Each named turn below is shown by a few rows before and after it. Which turns, in which order, take the first row of each later pair to the second? The first pair is answered.
turn Mibod:
[ -3 -12  -7   9  -7  12  -5  -4 -23   2 -20   2 -14   5   4   0   9  -9
   1 -22   1  23   4  12  12  18   7] -> [ -3 -11  -7   7  -7  10  -5  -3 -27   2 -19   3 -15   4   4   1  10  -8
   1 -21   2  25   3  11  10  21   8]
[ 14  -4   2 -14  11 -12  22   7  12 -16   6   7  12   2  -6  -3  -3  13
  -9  16   7  -9 -17  -6 -31   5 -18] -> [ 10   2   3  -9   8   2  25  -5  33 -21   4  15  10  -1 -12  -4   1  10
  -5   5   1 -19  -1   0 -17   0 -17]
[-20   7   3 -11  -5  24   1   8  41  -6  22  27   3  -1 -21  24   2   7
 -11  -8  -9 -16   9 -17  19 -21   3] -> [  2  15   9  -2 -11   9 -33  -5  31  16  29  25   8   6  14  13 -14 -12
  -7  -3 -13 -11  11 -20  22 -27  -1]
turn nogi:
[ -7  -5   8 -32   7 -16  19  22  20 -14  20  -2  18 -11 -30   5  -4  11
  -5  28  -3 -21  -8  -6 -25   7  -2] -> [-21  -4   5 -23   2   5  28  18  34 -17  15  13   2 -10 -35  16   6  20
 -10  11  -1 -18   2  -5  -1   7   4]
[-12   3  -7  12  -6 -10 -16   0 -22  27  -3   6 -24  14  17  18   3  -2
 -10   2   6  28 -17 -27  24   2  -5] -> [  4  -1  -7  -4   3 -30 -17   4 -37  21  -2 -13  -4   7  15   1  -5 -16
   1  21   1  20 -28 -20  -8   0 -10]
[ -1  -1  -3   7   5  20   8  -9   2 -13 -16  -5  -7  -3 -10  -4  11  -1
   8 -16   0  -3  14   7   9   4   2] -> [ -1   3  -2  14  -3  19  -6 -12   0   2 -10   1 -13   4   6   1   6   1
   1 -17   4   7  12  -2  21   4   3]
turn tirom:
[  3  -4  12 -21   5  10  20   7  26 -11  13   8   6 -19 -17   0  -4   0
  -9  12 -22 -14  12 -12   2 -33  -1] -> [  5 -16   2 -10  12  18  31  -3   3 -24 -17  -4  -3 -23 -23  -8   6  -6
   8  -9 -20  -4  11   7  -3 -21   2]
[  1 -15 -15   1   4   0  -9   8  18  11   5   7 -37 -20  -5  34   7 -16
 -11 -23  17   7  12  -8  28   6  -8] -> [  3 -14 -15   1   4   1 -11   5  17  10   5   7 -37 -20  -6  32   6 -16
 -10 -26  16   7  13  -7  28   6  -7]
[ -7   1 -18 -10   7  -3  13  10 -28  -4   0  -8  -8   3   6   3  -4  23
  -4  13  17  24 -20  -9 -18  18   7] -> [ -4  22  -3 -19   0  -1  -3   3  18   3  31   8   6   1   7   6 -17  17
 -14  30   4  -2   3 -21  -6  -3   0]
[-16   5  13   0  -1  22  14  11   9  -4   9  12  -4  -2 -16  11   3  24
  -9   2   1  -1  -3  -9   5   4   8] -> [-14   6  13   1   0  28  16   3  14  -9   4  12  -3  -6 -19   6   4  16
  -4  -4  -3  -7   6  -1   8   2   8]
Now pairs of rows:
Each pair is two turns apart.
[-23 -10  -3  19 -15  45   5  12  30   9   7  10  -8 -11  -3  40   8  16
 -34 -25  13   5  14  -1   4   1 -13] -> [  2 -12  -1  25 -17  14 -33  11  -2  37  17  -1  -1   0  40  28 -11  -2
 -32  -9  20  19  -2  -9  -6  -1 -18]	Mibod Mibod
[  3  16   3 -13  -6   8  27  -8  26   5  -3   0 -12 -14 -27  -8   7   7
  -7  -7 -27  -2  25 -18  -4  -8  -8] -> [ 14  14  -1   2  -8  10  17 -22   9  10 -19  -5 -19 -11 -11 -19   7  -7
   3 -22 -27  10  28  -7   3  -4  -8]	tirom Mibod
[  7 -11   3   5   9   8  17 -10  -5 -21 -15 -17  10 -13 -11 -15   3 -16
  13 -11 -19 -12   2  18 -14   4   1] -> [  6 -17  -1   3   6 -11   5  10 -33  -4  -8 -20   6  -1   6  -4  -1  -5
   3   4  -4  10 -24   0 -22  13   0]	Mibod tirom
[ -6  10  15 -35   4  -3  -5  29  38 -15  34  16  28  -7 -24   9   8  19
 -18  22  -4  -9   7 -20   1 -21  -1] -> [  1   5   9 -14   9  27   8  -6  37 -40  -7  12  17 -16 -34 -11  21  -4
   9 -24 -18 -12  32  15  10 -16   3]	nogi tirom
[ -9   6  -7  -8   6  -2   7 -22  17 -14   1   9   8 -23 -13  14  -5  -5
   2 -11  -9 -21  15  21  -8   0 -20] -> [-16  -5 -17   9   4   5  12 -18  -9 -12 -17  10 -11 -12  -4  21   4   3
   2 -28   5   4   4  22   2  14 -14]	nogi tirom
[-12   1   5  -1 -20   1  18 -12   2  -9   0   5 -13  -8   1   9   1  -8
  10  -9   5  -2  -3  -9  -9 -12 -10] -> [ -9   3   6   4 -23  -3   9 -11  -2  -1   5   7 -13  -5  13  10  -3 -10
   6  -8   6   3  -5 -13  -8 -13 -11]	nogi Mibod
[  5  24  -9   7 -20  -4  -3   1  19 -10  17  18  13 -13 -10  -1 -11   0
   0   4   0  -8  16  -9  28  -7  -6] -> [ 17  18  -9  -2 -13 -25  -7   7   0 -11  18   1  26 -13  -8 -12 -16  -8
   7  21   0  -9   1  -6   3  -4 -11]	Mibod nogi
[  0 -12  -6   7  -3  17  24   0  -3 -26 -10  -4  -7   1 -24   3  15  -1
   5 -13   9   0  -1  10   2  13  -4] -> [ -5   2   7  -5 -12   5  10  11  26 -10  25   9   4   4 -17  14   3   6
 -13  13   9 -12   0 -12   5   1  -7]	tirom tirom
[ 1 -1  2  0  4  4  6  0 -1 -4 -1 -2 -3  4 -4  2  5  6 -4 -1 -1  5 -6 -1
 -7  1  1] -> [  5   3   4   6   2   5  -2 -10   5   0  -1   0   0   5   5   0   3  -3
  -3  -3  -6   3   1   1  -2  -3  -1]	Mibod Mibod
[-16 -22 -22  -5  16  10  13   8 -34 -15 -16  -7 -12  -8  -8  -4   7  16
  11 -19  13  19 -14  20  -9  18   5] -> [-34  -3  -7 -19   5  18  11  18  23  -6  23  21  -4  -8 -18  19   2  31
 -12   2   9  -4   2  -6  10  -1   4]	tirom Mibod
[  0  -3  -8   6   4  -5   2   3 -20   5  -5 -12  -8   2   6   4  -1   0
  -1   3   8  10  -6   3  -9   9   3] -> [ -4   4  -6  11   2  14  11  -8   4  -4  -8  -1 -10  -2  -5   6   4  -3
   0 -11   0  -1  13  11   6   4   4]	Mibod Mibod
[ -5  23 -10   2  -7   9   5 -14  -1  -3  -8  14  -4  -3 -16   2  15   1
   2  -6 -14   2   7  -8  -8  12  -5] -> [  5  23 -10   4  -8  -7 -10 -12 -18   9  -3   8  -1   3   2  -3   7  -4
   1   3 -11   8  -2 -12 -15  13  -6]	Mibod Mibod
[ 10   4  23   1  -3  -8  -7  13  -2   1   2   7  16 -11  11 -14 -19  -6
   1   2  18  -8 -10   3  -6   8  -1] -> [  5   0  21  -4   3  -3   8  16  -2 -10  -7   2  16 -16  -2 -15 -12  -2
   5  -1  17 -11 -10  11 -11  10   0]	nogi tirom
[ -3 -16  -7  21  -5   2  22 -15  -6   3  -2   1   5   7 -11  10   3 -13
  34 -29 -19 -17 -15  27  12   9 -10] -> [-18 -18  -8  17  -6   5  32   1  -2   4   5   8  -2  10 -18  27  10   6
  22 -24  -9 -12 -25  17  15  13  -8]	tirom Mibod
[  4   1  -1 -18   3 -35 -10  30 -14  -2   6  -9  20   4  -8  -2 -12   7
  -5  32   5 -12 -19 -20 -36  -4  -8] -> [ 17   2  -3  -1   7 -10  -1  -8  -6 -26 -29 -12  17 -11 -19 -28  -3 -21
  23  -3 -15 -28  12  16 -28  -9  -6]	tirom tirom
[  6  -6   8   5  10   6  -3 -23   5 -22 -17  -1   2  -9 -19   2  -3   7
   9 -16  -8  13  -2  17   9 -12  -3] -> [ 11 -11   4   6   9 -13 -17 -12 -20  -6 -11  -6   0   3   2   5  -9  10
   5  -6   3  29 -23   6   2  -8  -3]	Mibod tirom
[ 18  -4  -9  -1  -8   9 -17   6 -12  -6  -9 -21  -2   1  -9 -25   0 -19
   9 -15 -16  -1 -13  32  -6  -3  12] -> [  7 -11 -12 -11  -4   5  -2  26 -18 -10  -5 -22  -3   2 -21 -14   5   0
  -1  -5  -6   4 -26  23 -16   3  14]	tirom nogi
[ 12   1   9   7  -1   2  -1   6  12  -5 -14 -10   0  -9   5 -15  12  17
  -1 -22  -2   9   3  -1  -1   6   9] -> [  7   0   9   3  -4   4   2  12  16  -3  -8  -7  -2  -7   3  -7  14  26
  -7 -19   1  10  -1  -8   0   7  10]	tirom Mibod
[ 11   0 -12  -3   1  15   6  22  -1  -8   1  -8  11 -10 -11   6  16  -8
   0 -11   1 -18   3  -6  -7   4   1] -> [ 14  -2 -17   5  -1  14   3  17 -13  -6  -7 -11   6  -7  -3   4  16  -9
   5 -18   5  -9   0  -2  -6   8   2]	Mibod tirom
[  1  -6 -13  14  -1  21   2   1   4  -3 -21  19 -36   8  16  11   3  14
 -18 -16   0  12  -1  -7  33   5  10] -> [ 26  -6 -10   9   1 -11 -26   0 -19  14 -11   2 -18  10  42  -6 -17  -6
 -13   9  -1  14 -14 -10  11   2   3]	Mibod nogi
[  7  -6 -11  -4  10 -18   1   1 -10  -3  -4  -6  10   3 -11 -16  -3   1
  14  14  -3  -2  -3  12 -20  -1   2] -> [  3   1 -10   7   5   2   3 -15   9  -5 -10   5   2   0 -11 -15   0  -3
  16  -5 -10  -7  16  19   0  -6   3]	nogi Mibod
[-38 -10  -2  12   5   5  31 -12  13   2  12   9 -22   7   5  15  -1  18
   5 -24 -12  14   0   2  11   5 -15] -> [-19  -8   2  20   3 -15  -1 -18  -4  24  17   4 -17  15  37   5 -15   2
   6 -14 -10  21  -8  -3   6   2 -19]	Mibod Mibod
[-11 -12 -19  29 -18  -5  -8 -15  -8   9  -6   3 -40  -7  38 -14 -17   8
  -1 -28  -6  31   1  23   3  28 -11] -> [ -8 -21 -22  17 -11 -20  -2   1 -25   7  -5 -10 -31  -9  32 -15 -19  11
   1 -12  -1  32 -17  21 -21  33 -13]	Mibod nogi
[ 19   0  -4  15  -2  -8 -21  -7 -23  10 -17 -11 -13   3  24 -16  -5 -16
  -3 -12  -2   6   2   8  -7  -1  -1] -> [ 18  12   4   9  -8 -13 -31  -1  -1  19   6  -1  -4   6  28 -10 -13 -13
 -15   3  -4  -3   6  -4  -3 -11  -6]	tirom tirom
[ -3   5   9   1  -9  13   9  -9  21  -3  -3   9  -5  -3  -7   1  -3  -4
   6 -13  -7  -9  13  -7  19  -8  -2] -> [  8   2   8   2 -11 -10 -12   3  -5  15   7   3  -3   9  18  -2 -14  -4
  -1   7   4   9  -9 -21  10  -4  -6]	nogi Mibod
[ -1 -13  -4 -19  10   0  21  21 -27   3  -5 -11 -12   2   8   1   6  11
  -6  23   0   2  -3  -4  -5  11  15] -> [  6   3   8 -16   8  15  14  -5  11  -5  -1  -1  -1  -8   3 -11   2  -9
   1  15 -20 -25  28   8   7  -7  12]	tirom tirom
[ -8   1  -4  11   1   4  -2   7  -9  12  -2   2  -9  10  10  13   2  12
  -8  -6  10  14  -8 -14  11   2   6] -> [-11   8   1   9  -2  11   0   4  12   9   6   9  -6   6   3  16   1  10
 -10  -4   5   2   4 -14  18  -5   6]	Mibod tirom
[  8  -3   6  -8  11  -3   6 -11  12 -17 -16  -8  13 -10 -12 -22  -5 -14
  15  -2  -9 -10  12  26  -9  -2  -5] -> [-11 -15  -5  -3  13   3  23   6  -8 -18 -27  -6  -6  -4 -18  -2   8  11
   5 -12   7  11  -3  19  -4  12   1]	tirom nogi
[  4  10  -7  23 -17   4 -18   0   6  18   2   4 -10  18  36   6  -6   4
 -12 -10  -8  26   9  14  14  -6   8] -> [  2  -6 -13  -8  -1 -18   8  29 -19   0   2 -19   6  11   8   3  -3  17
 -12  17   0  24 -19  14 -28   7   9]	nogi Mibod
[ 13 -11  -8  -8   9   7  19 -11 -13 -17 -23 -11  -7   3  -6 -16   4 -14
  11 -22   8 -20  11  10 -26  -5 -16] -> [ 21 -10  -6  -5   7   0   6 -14 -20  -8 -21 -13  -4   7   6 -19  -2 -20
  12 -19   8 -18  10   9 -26  -6 -17]	Mibod Mibod
[ -6   9   1   1 -16  -9 -12  13  -3  18  15   4   5   8  24  10 -21   6
 -12  14  10   7 -16 -12   5  -7  -5] -> [  5  15   5   1 -12  -4 -13 -11  16   6   4   1  18  -4  17 -10 -25 -16
   3   4  -9 -16   8   9   2 -16  -8]	tirom nogi
[ 12   6  -6  17  -6   1 -22  -7   6   7  13   3  -3  -2   5   0 -14 -21
   3 -24 -13 -12   5   3   1  -4   2] -> [  7 -10 -17  15   0  -5  -7   8 -25   2  -2  -9 -10  -1  -2   3  -5  -8
   4 -26  -2   4 -16   5 -13  11   6]	tirom Mibod
[ -4   8  15  -2 -16 -18 -12  13 -15   7  16   2 -22  10  22  29   2   7
 -11   0  18  11   2 -18  13  19 -12] -> [  4   0  14 -24   1 -29  10  18 -23 -19   8 -20   0  -7  -8   9   1  -3
   6  12   7  -7  -2  -1 -25  21 -15]	nogi nogi
[-14   0  -6  24 -16   3 -12   3  -6  26  -3  11 -21  17  20  15   7  18
 -20  -9  18  22  -7 -17  27   5   7] -> [ 11  10   4  11 -11 -21 -38  -1   1  33  17  -2   8  13  32  -7 -15  -7
 -14  19   4   3  -4 -15   5 -10  -4]	tirom nogi
[-29  -1   4  30  -3   4  -8 -11  28  -7   0   9  -7  18  32  16  19  -2
 -30 -17  -1   4   4  14  32  -8   1] -> [ -8   0   6  31  -1 -12 -25 -22  16  -1  -2  -4   7  17  50  -4   9 -26
 -17 -10  -8   0   5  23  17 -11  -6]	nogi tirom
[ 12 -13 -11   1  20 -11  23 -10  -7   8 -11 -20 -19 -32 -13 -16 -18   4
  -6  18  -4  23 -28 -11   1  -8  15] -> [  2  -6  -8  13  12   8  27 -17  14   8 -11  -2 -31 -28 -14  -5 -11  11
 -12   1  -7  22 -13 -14  27 -12  19]	Mibod nogi
[ -6  -2 -10  10   8  10  14  -6   4  -9 -16   3 -10  -8 -21   5   4  -8
   3 -25  -5   4  21   6  -2   3   1] -> [  1   1 -11  21  -1  -3 -15  -6  -9  15  -7   5 -16   7  12   5  -5 -11
  -4 -21   3  17  10  -8   5   4   0]	nogi Mibod
[ -6   0   4   5   6   8   3   0   6  -6  -9   5   5  -6  -4 -16   4 -14
   5 -12 -14  -4   8  19  15  -3  -6] -> [  1  -1   3   4   9  -4  -5   1  -8  -2  -9  -2   9  -3   4 -22  -1 -20
   8  -5 -13  -2   2  20   7  -1  -8]	Mibod nogi
[  7  -2  -8   3   0  16  -4   8 -23  -8 -14   4 -19  -7  14  10   5   8
   6 -20  13  18 -22   3  18  11   0] -> [  8  18   7  -3  -8  19 -19  -3  22   0  15  19  -4 -10  15  10  -4  -2
   0  -8  -3  -9   3  -5  28 -10  -7]	tirom tirom
